Each row is where one point has got to under a steady rotation. How many steps took it there?
The counts run from 0 to 526.
[-1.81  1.47 -2.87  1.18 -0.10  1.30 -2.36  0.81  1.19  0.37  0.96  2.07
 -1.46  0.22  0.48  0.11 -0.05 -1.65  4.07 -1.45  0.28 -1.13  1.55  0.33
 -0.99 -1.20 -0.06  2.42  1.42 -1.40  0.73 -1.79 -2.19 -0.07  0.47 -0.54
  1.40 -1.59  0.93  2.88  1.58  1.83 -1.50 -0.44 -1.65 -2.63  0.18 -0.09
 -1.65 -1.38 -0.85 -1.52]  402
[-1.35  1.49 -1.54  1.89  0.76  0.43 -1.42  1.15  0.89  0.28  0.73  1.19
 -0.98  0.17  0.48  0.38 -0.64 -1.46  4.29 -1.11 -0.15 -0.76  1.89  0.08
  0.03 -0.63  0.90  1.83  2.75 -0.20  0.81 -2.78 -1.24  0.07 -0.64  0.82
  0.16 -1.73  1.51  2.30  0.41  1.56 -0.70  0.41 -2.50 -2.27  0.21 -0.31
 -1.32 -1.90 -0.86 -1.19]  124
[-0.74 -0.28 -2.44  1.52  1.71  1.66  1.91  0.75 -0.83  1.63  0.28  0.72
  1.46  0.97  2.24 -0.16 -0.80 -0.21  0.73 -1.34  0.38 -1.96 -2.85 -0.76
  0.41 -1.13 -0.36  0.33  2.15  1.76 -0.41  1.52  1.69 -0.31  1.09  4.05
 -2.27  0.04  0.47 -0.79  2.05 -1.72  1.28  0.84 -2.32  0.03 -1.18  1.21
 -1.85  0.97 -0.39  0.16]  363
[ 0.36 -0.53 -2.22  2.06 -1.29  0.40 -1.63 -0.17  1.88  0.29  0.35  1.81
 -2.22 -0.63  0.43 -1.20 -1.50  0.81  3.42 -1.86 -0.02  1.62 -1.24  1.36
 -0.47 -0.41 -0.82  0.72  0.07 -2.20  0.25 -0.15 -0.52  0.85  1.09 -1.03
  1.42 -0.42  0.88  3.01  0.87  0.52 -1.37 -0.10 -2.20 -2.95  0.25 -0.06
 -2.15 -2.48 -1.76 -0.50]  342
[ 2.11 -0.42 -0.08  2.43 -0.79  0.00  0.07  1.26 -0.25  0.58 -0.86  0.69
  0.56  0.65  1.41 -0.22 -1.50  1.07  1.69 -3.54  0.18 -1.52 -2.61 -0.23
  0.75 -1.87 -1.42 -0.93  1.72  1.49  0.76  1.34  1.84  0.37  2.35  3.91
  0.40 -1.80  0.22  0.87  1.72 -1.69  1.46 -0.57 -2.19 -0.15 -1.30  1.34
 -2.60  0.92 -0.09  0.34]  269
[ 0.92  1.30 -2.11  0.38  3.15 -0.03 -0.58  2.20  2.20  2.02  0.02  1.02
  1.67  1.05  3.33  0.10 -1.49 -1.10  1.51 -0.17  0.56 -1.16  0.93  0.06
 -1.13 -0.85 -0.27  1.79  1.40  0.63  1.91 -0.82  1.20  1.47  1.66  2.80
  0.56 -1.29 -1.59  2.28  0.95 -0.16 -1.06  1.19 -0.77 -2.63 -0.32  1.08
 -2.81 -0.08 -1.02 -0.18]  472
[-1.83  1.91 -2.54  0.49  2.69  2.32  0.96 -1.42  0.27  0.27 -1.26  1.26
  0.37  0.52  2.60 -0.95 -2.84 -1.82  1.58 -0.18 -0.26 -0.37  1.39 -0.10
 -1.39 -0.45  0.79  1.71  0.80  1.16 -1.65 -2.02 -2.06  2.07  0.78  1.16
 -1.34  0.82  0.18  1.86  0.70  0.02 -1.37  2.13 -2.18 -3.52 -1.02  0.43
 -0.29  0.88 -1.87 -0.32]  136
[-2.34  0.48 -1.49  2.33 -2.40  0.54 -0.01  0.21 -1.52 -0.02 -0.19  1.00
 -0.97  0.29  0.23  1.14  1.75  0.72  3.66 -1.40  0.35 -2.56 -1.09  1.97
  1.03  0.17  1.92  1.36  2.17  0.74 -0.83 -0.46 -1.65 -1.72  1.03  2.79
  0.35 -1.97  1.73  1.75  1.18 -0.16  1.51  1.95 -2.75 -0.73 -0.88 -0.46
 -0.55  0.37 -1.00 -0.34]  132
[-2.73  0.54 -2.49  0.67 -0.69  1.25 -2.67 -0.04  0.76 -0.24  0.07  1.49
 -0.96 -0.13  0.23 -0.11 -0.44 -1.29  3.96 -1.84 -1.48 -1.05  1.44 -0.37
 -1.02 -0.77 -0.09  2.00  0.51 -0.39 -0.15 -0.93 -2.70 -0.14  0.21 -1.30
  0.82 -0.42  0.60  2.24  0.98  2.00 -1.62  0.07 -3.33 -2.20 -0.40 -0.07
 -0.58 -2.27 -0.88 -1.52]  47
[-1.20 -0.39 -1.45  2.82 -0.25  2.67  0.22 -0.39 -0.82 -0.15  0.25  2.11
 -1.52 -0.55  0.19  0.02 -2.58 -0.85  3.13 -3.51  1.05  0.02 -0.76 -1.31
  0.17 -1.42  0.07  0.79  2.79 -0.55 -0.22 -1.60  0.39 -0.32 -1.00  1.09
  0.43 -2.26  3.52  1.20  1.79  0.20  1.40 -0.33 -1.72 -1.74 -0.55  0.06
 -0.31  0.40  0.14 -0.25]  344
[-0.51  0.27 -2.82 -0.90  1.66  2.59 -0.75 -1.78  2.20  1.29 -0.44  1.85
 -0.67  0.21  1.39 -2.09 -2.47 -0.87  1.76 -0.70 -1.12  0.52 -0.97 -0.76
 -2.22 -1.01 -1.56  0.96 -0.82 -0.96 -0.68  0.11 -0.97  2.13  1.61 -1.24
  0.29  1.14 -1.56  1.61  1.79  0.24 -2.15 -0.39 -1.28 -3.35  0.08  1.32
 -2.23 -0.88 -1.92  0.13]  508
[-1.38 -1.30 -2.23  0.92 -2.66  1.60 -0.76 -1.66 -0.69 -0.40 -0.03  0.99
 -1.44  0.46 -1.13 -0.80  1.32  1.23  2.87 -2.91 -0.63 -1.97 -3.20  1.31
  0.33 -1.03 -0.41  0.07  0.50 -0.11 -1.30  2.16 -1.37 -1.33  2.01  1.20
  0.06 -0.66  0.09  0.80  2.62 -0.39  0.64 -0.18 -3.14 -0.02 -0.87  0.33
 -0.87 -0.83 -1.02  0.09]  156
[-0.05  0.40 -1.91  0.72  1.64  2.77 -0.45 -0.39  1.03  0.55 -0.41  2.03
 -0.79 -0.15  0.96 -0.92 -4.16 -1.31  1.84 -3.59  0.42 -0.75  0.70 -1.75
 -1.96 -2.34 -0.99  0.71  1.72 -0.43  0.28 -1.25  0.15  1.38 -0.04  0.38
  0.82 -1.37  0.93  1.81  1.92  0.19 -0.67 -1.44 -1.14 -2.81 -0.01  0.61
 -2.03  0.58 -0.16  0.11]  337
[-1.84 -0.01 -1.99  1.30 -2.99  1.37 -0.57 -1.42 -1.02 -0.36 -0.36  0.80
  0.10  0.28  0.50 -0.57  2.37  1.15  2.29 -0.25 -1.03 -1.57 -2.60  2.29
  0.71  0.11  0.80  0.71 -0.35  0.45 -1.99  1.84 -3.13 -0.68  3.25  1.71
  0.27  0.22  0.06  1.39  1.35 -0.65  0.56  1.99 -3.73 -0.63 -1.49 -0.17
 -0.18 -0.01 -1.59  0.22]  316
[-0.56  0.26 -1.79 -0.61 -0.63 -0.03 -2.71 -0.56  1.99  0.66 -0.03  0.66
 -0.68  0.52  1.26 -1.04  1.12  0.51  3.50 -0.24 -2.19 -0.62 -1.35  1.90
 -0.78  0.14 -0.60  0.64 -1.14 -0.57  0.31  0.92 -2.08  0.75  3.24 -0.55
  1.58  0.84 -2.20  2.20  1.84  1.01 -1.38  0.28 -2.27 -2.26  0.07  1.07
 -2.55 -1.88 -2.46 -0.82]  223
[ 2.69 -0.19 -0.26  2.37  0.13 -0.35 -0.39  1.69  0.43  0.91 -0.76  0.88
  1.03  0.38  1.35 -0.37 -2.36  1.77  0.90 -3.28  0.63 -0.79 -1.83  0.19
  0.46 -1.59 -1.13 -0.66  1.32  1.05  0.97  1.20  1.69  0.90  2.57  3.87
  0.73 -1.47 -0.20  1.70  1.06 -1.82  0.09  0.13 -2.12 -0.83 -1.20  1.58
 -2.60  0.52 -1.12  0.61]  92
[-1.67  1.27 -1.88  0.46  2.13  2.90  1.66 -2.52  0.15  0.02 -1.27  1.35
 -1.24  0.31  1.38 -1.08 -3.05 -1.67  1.86 -1.67  0.43 -0.75 -0.10 -0.87
 -1.67 -0.77  0.53  0.87  1.61  0.07 -1.49 -2.44 -1.19  1.48 -0.57  1.27
 -0.62 -0.28  0.68  1.49  1.91  0.19 -0.29  1.02 -1.14 -3.09 -0.55 -0.11
 -0.66  1.15 -0.86  0.63]  237
[-2.60 -0.78 -2.39  1.33 -1.44  0.43 -0.47 -0.01 -1.11  0.79  1.21  0.62
 -0.94  0.20  1.29  0.57  2.53 -0.31  3.62 -0.65 -1.67 -1.45 -2.92 -0.23
  1.20  0.20  0.90  1.06  1.16  0.63  0.14  0.68 -1.32 -1.98  0.13  1.19
 -0.13  0.43  2.00  0.33  2.56  1.05  1.52  1.15 -3.72  0.22 -0.81  0.54
 -1.45 -1.08 -0.65 -1.00]  114
[-2.91  0.44 -1.87 -0.29  1.07  0.69  1.68 -1.81 -0.89  0.86 -0.55 -0.40
 -0.03  1.19  1.53 -0.06  0.24 -0.99  2.79 -0.71 -1.39 -2.37 -3.31 -0.57
  0.48 -0.16  0.54 -0.25  1.88  2.07 -0.91 -0.37 -1.24 -0.68  0.20  2.40
 -1.36  1.28 -0.55 -0.73  2.73  0.48  1.55  1.35 -2.98 -1.45  0.00  1.40
 -2.26 -0.07 -0.80  0.84]  120
[-0.35  0.37 -1.88  0.84 -1.57 -1.06 -1.74  1.17  1.56  1.04  0.04  0.36
  0.21  0.71  0.37  0.04  2.07  1.48  3.32  0.12 -0.61 -1.90 -0.82  2.59
  1.15 -0.16  0.46  1.26  0.99  0.02  0.46  1.18 -1.12 -0.69  2.96  1.83
  0.69 -0.93 -1.40  2.52  1.32  0.27 -1.47  1.50 -3.13 -1.01 -0.01  0.08
 -2.70 -2.76 -1.93 -0.96]  477
[-1.88  0.06 -3.05  1.02  0.83  0.63  0.16  0.18  0.81  1.49  1.32  0.97
 -0.46 -0.03  0.87 -0.95 -1.36 -1.16  2.78  0.10 -1.38  1.99 -0.61 -0.35
  0.23 -0.53 -0.25  1.73  0.79 -0.77 -0.77 -0.12 -0.49  0.92 -0.65 -0.72
 -2.87  1.13  0.86  0.65  0.74  0.67 -2.63  0.95 -4.01 -1.78 -0.55  0.76
 -2.26 -4.22 -1.65 -0.85]  189
[ 1.70  0.88 -2.65 -0.47  1.58  1.74 -1.53  0.22  1.71  0.54 -1.04  1.74
  0.79  0.82  1.67 -1.67 -2.04  0.25  0.95 -1.97  0.46 -1.46 -0.29  0.00
 -1.77 -2.03 -1.86  0.37 -0.03  0.10  0.21  1.01 -0.19  1.55  3.17  1.78
  1.26 -0.69 -2.40  1.89  1.89 -1.00 -1.88 -0.35 -0.11 -2.21 -0.31  1.12
 -2.13  1.07 -1.11  0.39]  152
[-1.58 -0.57 -1.53  1.42  0.88  2.18  1.32 -1.44 -0.93 -0.07 -0.83  0.63
  0.08  0.18  1.70 -0.72 -3.38 -1.25  1.69 -1.91 -1.75  1.48 -1.32 -1.39
 -0.33 -1.02 -0.86  0.14  0.28  0.90 -2.17 -0.44 -1.14  1.46 -0.39  0.27
 -2.87  1.99  1.86  0.22  0.43 -0.21 -0.55  0.68 -4.24 -1.66 -1.48  0.98
 -0.62 -1.58 -1.23  0.39]  95
[ 1.74  0.11 -1.04  1.77  0.12 -0.79 -0.99  2.42  0.86  1.36 -0.05  0.46
  1.35  1.09  1.77 -0.03 -0.28  0.80  1.28 -2.14  0.41 -1.96 -1.70  0.37
  0.45 -1.84 -0.39  0.29  1.94  1.85  1.61  1.36  1.67 -0.56  2.14  4.49
  0.13 -1.93 -0.36  1.05  0.98 -0.99  0.46  0.71 -2.56  0.18 -0.60  1.22
 -3.17 -0.54 -0.68 -0.67]  370
[-2.01  0.05 -2.29 -0.87 -0.17  0.95  0.45 -2.38 -0.23  1.11 -0.02 -0.17
 -0.43  1.20  1.35 -0.41  2.12 -0.04  2.77  0.28 -1.16 -2.20 -3.86  0.89
 -0.03  0.33  0.24  0.02  0.02  0.39 -0.61  0.83 -2.07 -0.35  2.59  1.37
  0.34  0.90 -1.80  0.16  3.30 -0.21  0.74  1.30 -2.08 -1.39 -0.54  1.21
 -1.80  0.45 -1.12  0.31]  399
[-1.72 -0.93 -2.90  1.39 -2.94  1.91 -0.41 -0.91 -0.69  0.03  0.98  1.50
 -2.18 -0.33 -0.82 -0.78  1.24  0.48  3.48 -2.60  0.13 -1.79 -3.05  0.47
  0.25 -1.01 -0.08  0.15  1.33 -0.90 -0.82  1.47 -0.74 -1.82  1.07  1.23
  1.20 -1.36  1.33  0.86  3.09  0.26  1.48 -0.55 -2.10  0.15 -0.33 -0.09
 -1.25 -0.48 -0.31 -0.17]  511
[ 1.44  0.99 -0.97  0.88  1.76  0.09 -1.04  1.15  1.26  1.33 -1.11  0.40
  1.86  1.46  3.66 -0.21 -0.60 -0.17  1.12 -0.77 -0.68 -1.17 -0.15  0.54
 -1.02 -1.06 -0.40  0.39  0.07  2.05  0.87  0.06 -0.34  1.73  3.86  2.48
  1.51  0.32 -1.36  2.39  0.86 -0.28  0.03  1.03 -1.49 -2.57 -0.72  1.49
 -1.91  1.39 -1.52 -0.44]  211
[ 0.92 -0.86 -1.40  0.40 -1.47  1.19  0.16 -2.22  0.11 -0.10 -1.03  1.03
 -1.19  0.86  0.02 -1.66 -1.16  1.65  2.04 -1.38 -1.27  0.24 -4.50  1.61
  0.52 -0.25 -1.17 -1.08 -0.54 -0.37 -1.15  2.13 -0.39  0.95  2.94  0.50
  0.86  0.91 -1.95  1.06  2.10 -1.06 -0.38  0.20 -2.47 -2.08 -0.31  1.15
 -2.44 -0.55 -1.91  1.35]  163
[-1.16 -0.66 -2.22  2.31 -0.29  0.14 -2.46  1.74  0.77  1.09  1.14  1.65
 -0.21 -0.21  2.54  0.45 -0.60 -1.22  3.42 -0.61 -1.84  2.09  0.34 -0.75
 -0.39 -0.07 -0.25  1.54 -0.30 -0.22  0.39 -0.61 -1.13  0.45  0.19 -0.95
  0.24  0.50  2.95  2.26  0.10  1.31 -0.87  0.01 -3.63 -1.90 -0.72  0.41
 -1.50 -2.80 -1.32 -1.77]  106
[ 1.81  0.10 -2.85  1.33  0.68  0.81 -0.36  1.29  2.12  1.87  0.63  2.21
  0.60  0.12  2.11 -1.65 -1.37  0.83  0.90 -1.32  2.56 -0.21 -0.44  0.99
 -1.29 -1.13 -0.97  1.02  0.50 -1.77  0.77  0.71  1.59  0.82  2.60  2.57
  1.34 -2.24 -0.98  2.56  1.73 -0.57 -0.85  0.52 -0.03 -1.78 -0.36  0.73
 -2.46  0.77 -0.74 -0.05]  75
[ 0.82  0.51 -2.36 -0.77  2.09  2.28 -1.21 -0.66  1.89  1.02 -0.76  1.51
  0.27  0.80  1.90 -1.96 -2.52 -0.42  0.89 -1.82 -0.83 -0.57 -0.82 -0.12
 -2.10 -1.55 -2.09 -0.23 -0.41 -0.44 -0.60  0.71 -0.65  2.08  2.78  0.45
  0.49  0.20 -2.12  1.93  1.90 -0.32 -1.86 -0.47 -0.51 -3.38 -0.41  1.56
 -2.48  0.29 -1.41  0.60]  330
[ 0.01  1.15 -0.85  0.39  1.31  0.03  1.39 -0.82 -0.08  1.37 -1.60 -0.38
  0.57  1.27  2.02 -0.09 -0.77  0.75  2.12 -0.43 -0.04 -3.17 -2.61  1.17
  0.35 -0.44  0.82  0.00  2.09  1.82  0.06 -0.29  0.22  0.52  2.68  4.20
  0.32 -0.67 -1.79  1.15  1.77 -0.80  1.15  1.99 -1.46 -1.77 -0.30  0.94
 -2.44  1.79 -1.23  0.98]  127
